One turn moves each row of this set onto another row. After a few examples, where does it send each row asked below?
z_699: +1.50	+0.12	-1.84	+0.18	+0.27	-0.04	+0.76	-1.19	+1.22	-0.76	-1.49	+1.98	-1.41	-1.74	+3.05	-0.86
z_250: +2.05	-0.12	-4.44	-1.76	-0.07	-2.01	+0.88	+0.58	+0.39	+0.84	-1.18	+1.80	-0.12	+1.30	+2.65	+1.90
z_805: +2.18	-0.47	-3.46	-1.03	-0.44	-0.35	+0.16	-0.17	+2.33	+2.36	-4.02	+1.53	-0.73	-0.67	+3.38	-0.94
z_10: +2.63	-0.33	-3.28	-0.59	-0.66	-1.02	+0.44	-0.65	+1.33	+2.00	-4.27	+0.53	+0.56	-0.75	+2.75	-0.89
z_112: +2.13	+0.58	-2.72	+0.27	+1.06	+0.91	+1.64	+0.22	+2.66	+3.10	-0.72	+1.82	-0.05	-0.34	+2.05	+3.94
z_174: +3.63	+1.34	-1.32	-0.64	+0.07	+0.20	+0.38	-1.42	-1.08	+1.53	-2.18	+2.85	-1.09	-0.55	-0.55	+2.52
z_472: +1.58	+1.71	-1.77	-2.16	-0.92	+0.65	-0.55	+0.53	+0.66	-0.12	-3.05	+4.76	+0.24	-1.51	+1.26	+2.17
z_164: +3.75	+1.89	-2.26	+1.41	+1.15	-1.11	-0.81	+0.16	+0.56	+0.03	-2.46	+3.11	+0.18	-2.39	+1.07	+1.68
z_826: +3.91	-0.68	-1.97	-0.72	-0.06	-0.10	+0.65	+1.66	+3.40	+1.94	-0.56	+1.96	-0.34	+1.12	+0.54	+0.63
z_802: +1.50	-0.87	-2.32	+1.21	-0.72	-1.94	+0.53	+0.35	+2.55	-0.67	-2.92	+1.11	-0.43	-0.78	+0.98	+1.50
z_181: +1.95	+0.45	-2.47	-1.13	+0.33	+0.66	+1.34	-0.50	+2.71	+3.95	-1.01	+1.93	+0.12	+0.09	+1.33	+3.57
z_563: +3.36	-1.96	-2.96	-0.66	+0.49	+1.08	+1.35	-0.01	+0.76	+0.97	-2.64	+4.23	+0.38	-2.97	+1.85	+1.01
z_546: +1.55	+2.05	-2.05	-2.16	-0.61	+2.02	-0.57	-0.39	+0.13	+0.37	-2.74	+3.79	+0.07	-1.68	+1.96	+1.90
z_675: +2.57	+0.77	+1.18	-0.85	+0.39	+0.46	+1.32	+0.96	+0.16	+2.17	-2.39	+1.52	+0.58	-0.24	+2.86	+2.35
z_64: +3.68	+1.89	-1.83	+0.87	-0.15	-0.05	+2.66	+0.81	+2.14	+0.56	-1.81	+1.85	+1.70	+0.33	-0.06	+1.78

z_250 turns into -> z_563
z_164 turns into -> z_64
Now these:
z_174 turns into -> z_826
z_112 turns into -> z_10
z_546 turns into -> z_181

